In the data rows, the value 128 means zero.
Here are some numbered points:
[154 212 181 114  47 117 138  70 154 225 175 123  34 100 141  65  95 144 124  59 112 171 188 119] 0
[157 154  97 113 123 125 186 181 127 133  85  74  97  98 145 155 142 149 143 147  93  86  97  94] 1
[131 115 116 131 145 152 139 131 101  96 112 125 115 144 135 112  85  89 152 141 158 148  78 103] 2
[160 163 101 103 129 125 176 186 127 127  84  72  99  91 139 158 113 114 146 152 122 105  74  75] 3
[ 95  97 113 141 121 133 118 115 148 129 134 145 151 159 171 156 158 114 158 132 127 146 156 143] 4
[132 121  95  94 145 144 208 207 106 104  56  51 129 131 169 164 112 114 115 115 107 101 119 117] 5
[224 178 150 207 131  70  83 132 184 124 120 171  86  35  57 109 144  88  44 105 135  86 123 174] 6
[ 86 100  92  85 102 103 104 106 159 157 152 152 153 147 164 173 177 178 165 176 132 140 145 148] 7
[109 118 128 108 112 145 160 129  93 154 120 125  93 178 162  81  57 111 142 106 148 177 145 143] 8
[188 142 126 164 115  65  64 115 201 156 136 176 128  75  86 130 159 100  71 128 172 132 156 196] 9
[148 216 180 107  30 118 152  85 142 237 170 120  12 117 167  38  72 154 135  68 103 179 178 133] 10
[124 115  83  83 129 138 170 180 116 116  93  94 126 147 174 155 159 182 147 144  90  93 108 112] 11
[101  96 103  98  90  81  98 104 172 171 151 151 159 150 158 148 165 173 161 166 136 135 167 162] 12
[ 85  82  56  48 156 144 111 113 109 104 151 149 164 172 204 206 203 208 169 163 142 146 104  96] 13
[119  93  87 127 110  94  77 112 168 148 137 171 168 136 126 169 145 108 108 144 197 175 172 195] 14
[140 186 176 127  78 138 130  86 132 190 169 125  69 113 136  76  91 120 115  71 119 173 177 123] 15
[113 113 159 148 151 174 126 131  74  92 128 133 123 161 122  87 149 177 133 116  58  81 103 117] 16
[121 111 115 120 128 133 159 151 151 108  95  78 140 134 161 155 149 119 125 111  88  88 130 138] 17
[134 104  97 141 117  75  67 109 188 153 130 171 155 115 120 164 151 118  95 138 201 163 168 208] 18
[ 99 109 190 176 181 194  85  66  68  66 175 178 157 161  73  65 137 145 117 107 103 107 108 102] 19
[137 127  82  95 147 136 208 206 100 113  58  53 117 122 163 181  97  94 130 125 135 132 111 103] 20
[171 199 178 153  94 116 134 107 141 177 146 123  57  82 109  71  92 105  91  73 118 142 158 128] 21
[123 133 116 101 134 134 121  99 149 127 130 105 121 129 148 166 126 147 164 159 131 143 105 109] 22
[142 126 113 102 132 135 173 160 143  96  80  51 129 123 148 159 154 128 106 122  70  40 103 114] 23
[ 98 105 143 162 141 152 128 120 120 115 119 142 142 155 143 126 110  85 139 113 130 150 156 145] 24
[ 87  88 100  98 134 143 110 110 108 121 150 151 155 173 165 145 156 172 149 146 138 146 124 129] 25
[129 109  86 111 136 129 159 172 125 115  87  98 138 129 155 169 109 100 102 120 154 138 144 152] 26
[115 103 123 125 152 157 149 151  96  93 112 108 148 153 128 130  92  92 108 110 141 140 125 127] 27
[118 108 172 169 160 178 116 103  77  81 148 139 153 141  96  90 151 156 112 110  80  93 112 110] 28
[153 160 168 130  93 123 107  66 160 143 167 122  90 107 123  89 114 111 116  88 136 127 130 120] 29
[168 126 102 156 100  57  61 113 208 157 135 187 145  90 111 158 171 117  89 146 188 143 163 202] 30
[ 88  83  71  74 170 159 116 125  92  90 129 139 161 168 193 190 180 189 150 156 155 150 108 101] 31
[118 111 105 113  89  92 111 114 158 167 139 154 126 147 153 125 126 139 174 181 151 152 125 141] 32
[198 144 168 190 158 115 108 128 151  77 103 105 103  76  75  97 123  69  39  81 126  65  96 149] 33
[118 120 154 165 114 104 106  81 192 151 126 105 149 144  92 113 134 126 168 182 130  88 122 149] 34
[114 122 118 111 113 125 160 162 140 137  99  84 138 145 142 139 147 149 121 127  78  80 146 147] 35
[101 104 119 121 144 155 160 160  94 104  95 107 141 170 147 114  98 119 121 120 124 120 125 144] 36
[112  99 126 131 154 145 137 137 107 101 112 113 156 155 126 125  89  88 117 125 160 155 136 139] 37
[ 99 103 108 112 152 146 129 125 108 113 134 131 144 151 155 143 122 136 138 130 152 151 128 124] 38
[ 93  95 127 129 143 146 116 112 110 111 145 144 159 165 135 125 124 126 134 122 145 152 141 137] 39
[105 112 133 139 148 149 141 134 104 119 125 122 140 144 127 110  82  93 119 106 157 155 141 134] 40
[115  89  93 134  97  75  97 124 179 160 125 161 159 154 146 138 122 107 126 151 194 170 179 217] 41
[ 96  92 116 112 105 108 115 115 142 151 137 149 145 171 157 119 141 161 155 159 122 129 143 159] 42
[124 167 176 169  80 134 129  94 164 171 150 147  78 121 170 106 139  98 158  82  96 157 181 143] 43
[ 91 111 130 160  91 113 109 109 174 152 141 159 138 155 171 141 165  98 175 133 107 141 174 164] 44
[116 121 164 149 157 172 125 118  88  95 136 127 134 137 101  99 163 174 117 111  59  71 110 114] 45
[133 131 171 116 161 119 127 102  97 153 127 151 129 141 160  96 104  91 151  72 140 170 142 142] 46
[174 143 151 131 174  99 130 151 106 121  92 145 121  99 140 110 166 117 120  87  83 100 106 146] 47
[105  96 141 148  95 103 125 127 159 161 134 137 160 155 112 118  82  75 125 131 154 170 187 187] 48
[141 143 175 110 145 122 124 102  94 156 133 151 115 134 156  89 107 104 144  78 134 173 146 140] 49
[115 104 110 144 115 113  97 119 157 138 132 155 154 140 135 155 155 111 122 133 155 151 162 176] 50
[ 97  93 123 116  77  74 108 110 192 176 151 150 154 148 146 146 143 136 156 166 138 140 176 176] 51
[120 124 149 149 154 167 129 131  88  94 127 127 129 133 105 112 134 135 129 119 100 105 100 102] 52
[142 120 125 162 114  98  72  96 176 142 140 182 143 113 116 148 167 110 113 128 163 138 153 182] 53
[107 139 172 140 124 140  99  58 163 131 150 116 130 142 111 112 115 138 151 148 122 138 131 137] 54
[128 110 100  93 145 146 186 183 120  92  70  52 135 141 163 147 138 145 105 108  70  64 108 128] 55
[116 118 122 150 102 123 150 150 159 139 103 110 129 137 155 145 131  86 149 126 110 125 153 143] 56
[ 92  95 138 129  65  63 121 112 199 187 142 141 161 154 127 119 105 107 141 147 146 145 206 200] 57
[136 132 136 143 138 135 123 123 106 109 133 131 124 113 108 112  77  75 142 141 186 158  91  98] 58
[ 97  98 126 122 100 104 110 106 152 154 144 149 161 157 135 125 127 130 142 149 140 150 171 164] 59
[ 97  95 141 140  70  86 122 121 184 182 127 131 159 155 122 126  91  84 135 139 155 161 210 189] 60
[133 107  97 143 107  70  77 111 187 143 130 179 163 109 123 162 151 117 110 140 198 150 167 206] 61
[124 128 162 146 150 174 134 127  90  96 131 122 134 144  99  99 171 179 115 106  45  63 106 111] 62
[194 146 124 177 114  66  73 123 195 145 126 176 123  66  89 133 158 101  72 129 166 121 141 187] 63
[ 87  84  65  63 158 148 110 115 112 107 149 155 157 167 198 200 202 212 166 169 138 146 102 107] 64
[ 93  89  63  55 162 157 105 116  95  89 147 140 158 174 203 194 186 197 159 152 149 153 105  94] 65
[127 138 139 126 104 109 116  95 175 151 135 113 127 129 120 128 100 113 156 153 147 154 131 136] 66
[154 117 103 131 124  75  90 119 172 149 119 164 144 110 123 158 167 122 113 130 161 140 138 183] 67
[103 124 113  88 129 133 105  73 171 136 141 104 129 143 162 176 151 184 169 164 117 144 120 124] 68
[123 110  96  96 158 156 209 200  96  98  69  54 140 140 166 173  90  87 106 113 144 130 126 122] 69
[105  71 117  98 105 102  91  80 180 128 148 130 172 152 158 155 174 151 140 148 135 101 138 154] 70
[140 192 179 124  67 127 137  88 139 199 161 122  57 109 138  84  89 125 121  78 110 175 176 127] 71
[ 83  90  70  64 127 123 107 106 124 127 152 151 159 165 191 186 198 204 174 175 137 142 118 121] 72
[ 84  82  97 103  48  57 124 131 191 199 126 152 149 180 180 120 120 138 174 172 142 154 179 200] 73
[126 120 106 104 114 107 112 107 148 142 147 147 135 131 146 148 154 156 172 173 141 140 112 114] 74
[112 120 134 119 164 169 164 167  96  97 105  85 130 136 137 122 158 161  93 101  60  68 122 124] 75
[129 117  96  99 137 129 180 187 123 114  73  73 132 133 162 164 122 119 118 124 122 114 128 132] 76
[106 112 112 101 153 154 142 145 110 107 118 109 141 148 154 146 172 179 119 126  85  95 121 121] 77
[153 212 194 120  54 119 134  72 144 218 181 124  38  91 129  68 102 134 121  62 103 167 182 122] 78
[108 115 101  97 103 109 132 142 153 151 124 124 140 142 158 158 164 176 148 155 108 108 140 140] 79
[127 135 117 101 130 140 173 158 119 119 104  69 113 131 156 146  96 102 114  91 125 132 135 128] 80
[112 110 128 130 154 152 154 154  97  99 106 101 147 148 136 126 106 108 122 111 117 127 130 129] 81
[107  88 138 126 165 165  94  88 107  76 161 138 158 161 132 126 175 165 124 122 105  94  98 112] 82
[180 189 184 166 139 119 115  91 184 122 109 104  98  71  82 107 102 107  98 122 119 108 104 138] 83
[129  96 134 137 144 144 115 100 137  88 127 113 159 147 120 124 101  83 113 120 163 119 108 137] 84
[159 136 116 112 124 128 143 134 147 108  98  80 112  99 124 150 143 111 135 135 113  69  71  95] 85
[169 169 188 120 122  97 119  92 121 190 142 152  84 109 156  84 126 114 144  58 115 169 152 140] 86
[132 125 133 126 106 107  89  73 193 141 143 128 135 125 127 144 141 121 110 115 162 133 153 167] 87
[ 84  63 128 131 154 155 148 129 119  70  97  84 192 193 130 122  86  65 117 117 162 111 132 162] 88
[101 113 168 192 142 171 113 100 127 108 143 155 128 149 138 108 166 104 153 107  83 113 141 129] 89
[146 186 150  99  67 124 176 132 132 193 127  91  48 119 170  84  90 145 128  86  98 145 155 125] 90
[191 162 146 170 136 110 119 135 138 119 121 145  82  74  86 100  99  82 135 143 153 128  62  88] 91
[155 118 124 164 122  94  67 101 158 134 148 188 134 117 102 116 158 134 108 135 156 136 138 182] 92
[154 169 150 130 127 124 110  73 172 144 134  98  91  98 108 127 104 125 176 175 143 141  86  95] 93
[114 134 171 148 154 169 107  78 120 103 143 121 136 141 103 102 131 147 128 127  94 105 125 123] 94
[146 211 188 125  56 120 139  76 145 215 179 118  39 100 127  64  96 131 123  64 116 164 186 127] 95
[137 142 135 134 137 146 154 154 113 105 107  98 115 115 117 124 147 154 129 130  78  82  99  97] 96
[112 152 167 133 144 164 118  68 150 123 138  85 116 133 109 121 136 161 146 139  89 105 117 115] 97
[100 101 186 173 180 187  83  74  65  72 175 168 158 165  78  72 129 136 116 100 109 128 116 114] 98
[181 158 130 141 121 109 130 132 138 134 128 139  82  89 108 123 102 103 180 177 160 137  51  62] 99
[105 111 173 165 165 175 102  92  77  84 157 149 151 155  89  81 125 133 119 107 108 123 122 117] 100
[128 133 134 167 117 139 140 146 147 126 114 129 113 129 167 154 139  86 167 132 106 136 128 122] 101
[107  95 128 131 158 162 140 142  93  91 120 119 159 165 123 120  87  85 106 107 161 149 134 133] 102
[ 87  86  60  68 152 146 115 109 108 113 147 151 161 169 200 193 195 201 168 168 144 145 113 110] 103
[107 102 163 153 172 157 115 107  82  93 140 155 155 161 114  92 115 104 124  97 132 141 127 134] 104
[106 105 136 132 154 143 144 133 113 101 115 114 155 150 130 126  81  86 117 115 158 147 144 144] 105
[103  78  76  99 152 153 193 197  79  99  58  88 138 187 189 130  45  75 137 131 169 163 117 142] 106
[177 166 132 135 125 117 131 136 125 124 134 124  89  82  96 126 101  86 169 172 157 135  48  57] 107
[129 151 114  96 133 136 181 154 144 127  81  42 105 118 155 156 123 143 134 132  86  90 111 117] 108
[125 109 106 109 129  95  98  98 141 146 148 166 136 138 157 151 165 149 176 160 147 141 115 120] 109
[115 123 161 151 163 173 115 110  78  89 149 149 136 146  89  86 158 178 116 101  67  78 104 117] 110
[ 92  92  88  86 130 133 122 117 118 122 128 141 153 172 179 152 145 161 159 150 151 157 129 127] 111
[ 96 105 165 160 169 177 100  95  77  78 144 162 158 169  93  89 116 117 115 107 126 132 127 125] 112
[ 92  89  82  87 175 173 131 128  81  80 122 127 162 166 166 173 141 147 137 132 161 148 112 103] 113
[ 61  70 198 220 102  99 152 131 160 170 100 110 212 217  60  48 120 130 255 255  72  25  89 109] 114
[ 93  93 158 157 172 177 103 103  74  89 147 143 163 171  96  91 104 109 110 107 136 143 130 130] 115
[ 98  96 144 132  98 108 114 124 149 150 137 148 150 164 125  95 114 126 141 139 126 130 162 170] 116
[194 167 177 190 160 101  86 118 142 113 129 172 103  65  63  90 141  93  74  99 118  95 100 151] 117
[169 143 128 151 113 115 109 114 120 144 138 166  76 116 123  83  71  85 190 179 189 172  49  86] 118
[116  91 181 162 164 167  84  73 109  64 170 134 155 154  95  84 166 142 103 102  83  65  94 118] 119
[ 87  88  73  72 132 123 105 104 134 120 140 153 165 164 186 186 193 191 166 169 143 142 122 118] 120
[173 159 141 148 129 121 107 108 129 126 144 148  89  87  98 112  94  80 173 176 178 159  55  64] 121
[116  93 104  78 126  80  99 104 136 155 133 175 151 159 193 145 175 160 175 154 129 145 125 152] 122
[111  88  75  89 125  92 102 121 137 142 130 171 149 159 190 158 169 172 164 162 156 151 125 157] 123
[153 218 191 120  55 114 129  81 152 217 182 129  39 102 135  67  91 144 122  74 103 169 186 121] 124
[104 129 152 132 145 162 128  95 128 116 127 102 128 152 122 114 112 137 140 134 116 124 121 129] 125
[175 172 126 130 119 123 148 152 137 126 117 117  89  79 113 128 105 108 174 172 138 121  53  68] 126
[145 135  99 112 132 131 122 118 117 125 131 148 107 118 145 143 127 143 184 175 153 142  67  82] 127
[109 118 162 149 130 141 108 106 119 117 147 144 147 151  97  92 144 142 123 121  85 102 138 142] 128
[109 113 191 182 172 182  82  73  69  72 172 166 154 151  70  67 148 155 120 116  82 100 104 103] 129
[127 101 141 103 139  70 100 103 144 164 134 181 154 138 166 122 166 126 174 130 126 151 137 162] 130
[128 167 178 112 101 133 120  65 170 165 148  90  95 119 127 115  99 134 151 120 126 158 148 129] 131
[113 101 151 122 189 146  93  92  76  95 153 176 153 154 137 110 156 143 147 111 122 134 100 121] 132
[112 133 145 114 111 121 120  83 170 152 137 111 132 139 142 135 119 136 148 139 133 146 146 145] 133
[ 94  93 131 137  69  70 121 113 187 178 129 138 159 154 126 121 111  96 136 147 145 153 211 197] 134
[169 149 109 116 140 126 172 185 143 108  74  71 107  93 131 150 140 111  99 113  98  68 107 124] 135
[147 130  90 103 109 109 144 156 132 142 108 119 107 132 162 138 116 130 172 167 132 136  85 103] 136
[126  96 122  82 161  97 105 103 116 140 134 178 156 151 185 148 183 148 176 134 131 154 112 147] 137
[124 126 133 119 149 153 170 161 102  93  98  92 124 138 127 129 167 174 106 105  37  54 118 113] 138
[126 118 174 135 177 143 107  88  97 108 140 145 143 141 121  99 130 120 144 107 117 133 104 130] 139
[100  96 178 164 162 177 107  93  79  81 157 152 152 160  83  81 132 136 120 107 105 107 124 120] 140
[167 167 103  98 120 119 180 192 137 136  80  71  88  91 140 157 129 124 147 154 103  87  82  78] 141
[ 89  86  63  74 173 171 115 116  93  84 141 145 163 170 198 191 173 190 153 150 153 154 108  97] 142
[ 89  98  77  70 112 115 107 113 144 139 155 152 159 160 185 180 199 201 171 171 131 134 131 122] 143
[ 94 103 109 100 161 160 109 100 108  96 138 133 149 158 163 161 159 172 149 152 142 144 110 109] 144
[ 93 101 108 108  72  71 104 107 182 180 154 145 158 156 145 150 147 145 151 167 135 148 174 164] 145
[123 142 152 133 144 152 120  96 133 115 130 106 125 130 116 121 118 134 138 138 109 118 115 121] 146
[ 97 127 119  89 132 135 115  73 158 129 144  99 136 150 148 170 145 175 169 165 133 153 120 122] 147
[105  82  98  92 113 110  94  83 171 114 153 125 166 151 161 160 178 162 139 144 133 103 127 143] 148
[126 127 128 189 104 114  93 117 185 145 129 167 135 125 139 155 172  90 139 120 125 139 164 181] 149
[ 91  89  83  83 116 111 106 105 148 138 148 151 161 164 174 174 179 182 162 164 141 136 144 136] 150
[123 108 144 138 149 157 128 118 128  85 120  91 154 142 123 118 175 156 104  98  64  38 102 125] 151
[163 125 100 145 104  60  53  99 205 162 136 190 147  92 107 167 169 111  89 141 203 153 161 210] 152
[ 92  94 171 166 181 186  96  94  72  72 159 157 170 163  87  87  99 112 105 102 142 153 127 126] 153
[116  96 177 160 160 176  89  75 109  59 161 132 161 151  91  96 161 137 102 100  85  67  97 126] 154
[ 92  89  62  51 161 154 106 112  96  93 151 156 170 168 203 206 204 211 170 161 144 148 101  95] 155
[130 111  72  94 142 140 180 195  86 102  69  97 105 157 180 125  48  77 167 159 178 166  72  99] 156
New points follow, each followed by the numbers of its five nearest points above by angle, nearest first.
[182 181 171 173 136 103  98  85 190 132 115 107  92  71  83 117 120 107 105 125 119 107 119 147] 83 6 117 33 63
[173 162 123 130 120 120 145 150 124 131 116 110  85  81 120 139 111 103 170 169 134 108  60  70] 126 107 99 3 141
[129 104  93 112 139 147 167 176  85 111  83 111 120 157 161 128  45  70 157 150 189 181  85 109] 156 106 2 37 27
[191 151 168 148 187  97 123 147 111 113  91 147 114  82 117  95 150  85 106  82  97 102  92 142] 47 117 33 6 83
[143 138 154 202 109 112  98 116 183 131 129 162 111  98 138 133 167  87 127 115 119 126 150 167] 149 53 63 9 6
[131 106 137 114 171 101 119 115 108 134 123 165 158 145 153 120 130  89 148 107 151 165 127 167] 46 130 137 49 39
[120 150 163 120 128 140 127  74 167 144 129  89 120 131 135 126  97 123 143 126 133 151 137 135] 131 133 54 66 93
[100 121 136 113 145 156 132  99 115 119 139 115 132 159 142 120  93 112 131 108 145 172 152 129] 40 105 39 8 102
[128 139 145 185 117 137 121 119 143 126 130 150 107 124 150 133 142  83 182 133 125 149 119 110] 101 43 89 44 149
[107 110 127 125 125 120 122 117 129 141 131 130 143 150 134 129 103 100 118 118 161 161 163 151] 48 60 41 134 105
[115 117 115 132 112 126 134 134 152 131 120 130 122 135 167 155 160 133 163 143  99 125 135 128] 79 4 44 101 143
[ 95 103 151 179 138 153 124 111 131 114 122 153 136 152 151 131 125  82 150 109 116 148 164 146] 24 89 4 44 104
[228 198 167 212 140  78  90 140 181 121 112 160  76  22  39 100 136  77  37 102 125  80 102 162] 6 117 33 83 63
[124 143 165 118 132 128 133  90 144 152 123 103 125 138 141 113  93 109 147 116 131 155 140 136] 131 133 49 46 66
[144 129  89 111 135 139 168 165 101 118  87 118  89 132 159 121  65  76 179 169 173 170  60  87] 156 2 136 118 106
[131 126 103 100 157 155 192 200  95  93  69  57 138 135 159 149 134 145 101 105  70  78 130 120] 55 5 75 76 23
[202 193 163 176 101  86  98 110 175 166 138 154  76  53  85  88 129 103  76  92 129 121 142 162] 6 21 117 63 83
[124 137 138 159 113 137 150 149 146 127 105 116 112 125 169 150 156  97 166 129  90 122 127 119] 101 56 17 1 108
[144 180 157 143 119 126 104  58 179 152 143 111 102 105 105 130 102 121 174 173 148 145  85 103] 93 66 121 131 54
[174 170 149 160 119 120 102 102 125 135 154 161  81  74  88 112  96  85 175 177 172 154  45  56] 121 99 107 118 91
[118 129  92  91 128 141 160 169 122 124 101  89 127 134 161 159 168 179 130 135  78  84 116 116] 11 77 55 35 23
[127 132  80  76 133 134 171 179 125 122  88  78 122 124 174 178 169 171 141 144  88  95 108 101] 11 1 108 55 23
[104  98 123 116 159 158 156 161  95 100  96  96 151 158 144 137  93  87 106 107 157 138 130 130] 27 102 81 37 105
[123 107 153 148 170 152 119 110  82  95 133 148 154 152 119  99 118 104 128 112 132 134 118 127] 104 112 115 153 100
[101 111 113 137 112 129 143 142 146 134 113 123 134 148 171 152 137  96 150 125 116 136 159 150] 56 4 44 101 73
[ 92  85  81  81 181 171 123 124  73  75 125 131 169 160 175 178 152 161 142 135 160 156 103 103] 113 142 31 65 144
[131 133 136 134 141 146 146 146 109 109 112 107 129 128 116 116 136 138 136 128  86  93 111 115] 96 138 75 62 45
[152 137 147 159 151 139 130 138 113 109 120 125 112 108  97 107  81  73 124 128 156 141  97 110] 58 91 121 2 107
[103  97  91  91 134 141 156 163 115 118  99 108 147 168 173 149 100 112 137 138 167 152 130 135] 106 156 26 69 38
[ 93 124 144 127 138 168 143 108  99 121 132 114 138 155 127  97  71  90 115  85 151 180 159 138] 40 105 102 37 8
[140 121  78  99 132 146 186 199  96 113  65  80  99 142 172 143  62  91 164 156 155 148  67  93] 156 20 106 69 3
[138 136  93  89 132 125 154 161 122 120 107 102 117 119 163 164 163 163 153 157 104 104  93  95] 11 1 141 3 108
[173 160 146 154 119 110 105  98 132 136 156 160  86  87  93 108  93  81 179 170 176 153  63  80] 121 118 99 107 91
[192 163 140 167 120  88  93 112 166 136 145 164  93  66  81 121 127  97 134 154 165 132  86 102] 91 121 99 107 6
[131 150 115 105 115 144 184 159 113 141 104  75  98 121 159 137  87 108 112  93 122 138 148 121] 80 20 69 5 76
[149 147 176 104 141 114 121  89 102 162 137 145 106 127 157  84 116  99 136  59 125 174 149 140] 49 86 46 15 71
[222 174 150 205 130  70  79 133 192 135 127 168  95  37  65 107 159  89  47 107 145  89 112 175] 6 63 117 9 33
[104  94  73  80 162 165 166 168  83  89  88  97 146 164 180 168 125 141 135 131 139 133 109 110] 113 69 106 31 76
[175 182 188 112 107  89 119  84 123 196 160 151  74 100 156  71 118 114 144  59 110 171 150 140] 86 78 124 0 95
[116 109  87  91 161 147 207 209  95  93  64  50 133 143 171 177  88  91 120 107 136 132 122 126] 69 20 5 76 80
[193 166 158 175 138  73  95 129 170 141 120 168 102  61  82 108 146  94  83 115 125 102 118 165] 6 117 63 9 83
[106 108 141 136 163 173 153 147  91  90 107  99 153 156 125 116 136 137 108  99  87  99 131 124] 75 81 138 16 52
[210 156 164 194 149 107  94 125 170  81 106 122 103  60  63  98 138  68  43  87 123  56  92 155] 33 117 6 83 63
[101 121 142 153 100 127 134 130 166 145 120 134 137 145 150 133 152 118 152 131  90 119 164 156] 44 56 149 4 51
[111 103 147 146 146 174 138 135  78  98 116 127 134 165 129  68 143 193 134 116  60  75  90 115] 16 62 45 110 28
[167 156 120 124 127 123 146 153 132 125 104 111  93  92 123 135 115 106 160 157 132 122  75  75] 126 107 99 3 141
[125 134 135 175 121 138 129 126 151 126 129 141 109 128 153 139 133  79 187 133 128 140 114 119] 101 44 56 43 118
[161 131 164 130 172 108 115 116  97 124 114 158 125 118 140 109 158 117 158 118  98 117  90 119] 47 139 132 117 52
[ 92  91 143 139 142 149 102 102 107 112 150 156 161 169 121 102 114 131 129 132 141 150 138 144] 39 115 153 112 104
[108 108 135 145 118 112 128 127 136 140 123 130 149 150 119 113  82  73 130 125 166 163 160 165] 48 60 134 105 40
[113 107 142 137 128 102 125 123 132 145 124 140 151 151 133 108  92  74 137 112 156 159 165 173] 48 60 134 41 57
[113 108 122 122 166 159 165 163  86  85 102  90 141 149 139 140 105 107 121 106 122 128 120 125] 81 27 36 69 106
[102 146 157 116 125 156 128  68 158 144 132  79 126 140 133 119  86 121 146 123 135 163 141 137] 131 133 54 125 66
[126 134 140 131 143 151 157 155 100 112 111 100 125 139 126 115 174 175 111 107  36  53 115 116] 138 75 62 96 151
[167 154 123 123 128 122 145 154 129 125 108 112  91  94 122 133 117 113 157 155 121 117  74  80] 126 107 3 99 141
[141 164 172 158 149 144 123  91 156 119 115  90 107 102  96 112  87 100 110 125 126 124 102 129] 83 146 33 91 93
[142 155 135 108 103 135 149 114 146 145 131  89  92 114 145 119 101 112 107  86 117 127 145 122] 90 71 0 95 15
[171 171 161 155 120  90  94  75 207 142 127 119  94  76  79 130 128 118 114 133 136 128 117 157] 83 6 63 9 117
[122 131 119 102 121 147 173 161 107 124  95  81 103 150 161 114 125 151 118 102  78  90 126 133] 55 75 138 35 108
[128 127 143 139 133 117  98  73 167 135 142 133 142 124 108 134 137 132 124 139 144 136 134 159] 87 53 54 92 152
[140 127 139 123 121  77 107 113 147 155 135 162 135 117 141 120 132 102 170 144 141 153 122 132] 130 32 109 66 51
[ 90  85  83  85 136 143 126 125 111 116 125 138 153 175 176 160 144 157 152 147 157 150 127 126] 111 31 25 142 103
[120 155 166 133 140 159 112  77 147 120 134  99 120 126 111 115 142 167 138 140  75  91 119 122] 97 146 94 45 125
[127 160 138 143  96 143 153 128 150 151 119 112  92 127 161 134 133 107 147 102  94 138 151 130] 43 90 101 56 71
[ 95  98 170 197 137 164 104  96 124  98 152 160 136 163 136 117 153  98 156 109  98 135 147 128] 89 24 140 98 112
[123 118  97 106 137 146 168 168  93 113  92 101 111 155 162 118  57  83 149 134 169 167 103 111] 156 106 2 69 20
[107  89 140 125 164 161  92  85 106  78 161 139 158 157 131 123 180 165 126 124 104  91  96 112] 82 119 154 132 28
[100 100 137 147 106  96 128 126 150 155 125 129 157 157 118 111  80  70 131 124 165 161 186 188] 48 60 134 57 41
[164 168 156 139  83  98  96  77 181 163 162 143  92  95 116  98 133 120  87  84 136 126 158 156] 29 21 78 95 124
[113 110  92  91 141 159 204 207  78 104  59  65 114 167 177 129 134 168 125 121  58  74 112 133] 55 11 5 75 76
[116 121 147 150 162 173 130 120  79  84 132 129 142 140 102 107 126 135 130 116 102 107 110 107] 52 28 100 140 110
[153 207 173 108  25 118 151  81 148 241 170 123  22 121 169  40  76 148 146  76 109 188 171 123] 10 0 71 124 95
[151 131 101 101 152 125 182 184  98 118  72  84 115 113 157 162 107  92 144 125 137 135  97 102] 20 5 69 3 76
[128  94 110  68 181 116 108 102  96 122 135 177 157 155 200 160 198 162 179 132 134 157  89 132] 137 155 64 13 103
[163 150  92  92 121 126 209 212 129 122  58  55 100 107 157 166 135 145 139 135  69  66  98  99] 1 141 108 135 3
[137 122 142 148 146 158 134 131  88  97 126 125 128 133 120 103 130 139 136 130  97 106  90  97] 52 16 28 45 62
[175 149 157 189 177 137 142 164  97  93  87 113 107  89  76  94  74  55  55  83 131 104 105 129] 33 117 91 6 83
[ 87  87 151 158 133 128 151 140 125 127 104 114 170 187 109  92  86 107 178 177 129 105 118 135] 114 88 36 116 34
[126 116 134 125 137 116 116 118 122 131 124 149 143 139 140 121 115  95 142 130 153 157 119 136] 46 58 37 24 130
[ 94 104 116 137 129 163 117 115 129 111 126 151 141 159 191 167 176 126 166 131 111 144 136 131] 4 103 25 120 64
[121 130 142 136 144 162 158 154 102  94 110  94 127 136 120 118 170 185 112 114  45  59 118 114] 138 75 62 96 151
[219 161 181 174 188  87 112 137 118 111  98 159  99  67 101  84 125  65  98  78 117 106  87 151] 117 33 6 47 91
[141 156 157 131 126 132 118  83 156 138 136 113 107 113 120 120  98 109 155 145 148 152 105 108] 93 121 131 66 118
[ 57  69 172 186 127 124 167 149 136 145  98 104 206 213  74  75  96 117 229 233  91  54 114 126] 114 34 116 125 88
[170 155 119 130 110 115 148 160 136 132 110 107  92  91 126 135 120 115 167 153 127 108  74  80] 126 3 141 99 107
[132 154 136 111 122 140 166 143 131 134  97  71 105 117 138 137 130 155 131 122  77  86 123 111] 108 1 23 96 138
[108 101  76  75 143 153 183 187  94 106  77  84 132 164 190 157 145 178 141 133  92 100 103 114] 11 55 77 5 76
[143 146 124 119 135 140 158 161 118 115  98  89 114 119 127 132 138 146 128 135  86  79  97 101] 96 1 23 141 138
[118 105  83 102 106  90 100 129 158 154 125 167 133 150 185 152 159 174 147 164 154 142 129 172] 123 122 7 12 150
[229 173 137 204 128  72  99 155 171 138  94 168  67  51  91  82 129  91  59 108 139  99  96 173] 6 117 63 33 9
[100 122 145 132  98 110 112  80 184 152 132 121 133 144 142 137 123 115 157 151 127 146 166 155] 133 51 57 134 66
[124 153 134  93 127 145 165 118 167 130  96  50 108 129 138 150 129 159 145 134  80  92 115 121] 108 23 1 35 55
[141 140 136 140 109  98  78  59 221 156 145 130 127 103 110 156 146 135 127 148 159 147 143 177] 87 152 30 53 18
[122 166 175 167  70 132 126  93 161 176 149 145  81 124 171 109 134 109 155  87  96 158 180 141] 43 71 78 0 124
[ 80  86 122 126 149 161 116 116  85 102 138 155 154 183 150 110 113 138 136 136 150 155 130 132] 39 38 25 115 113
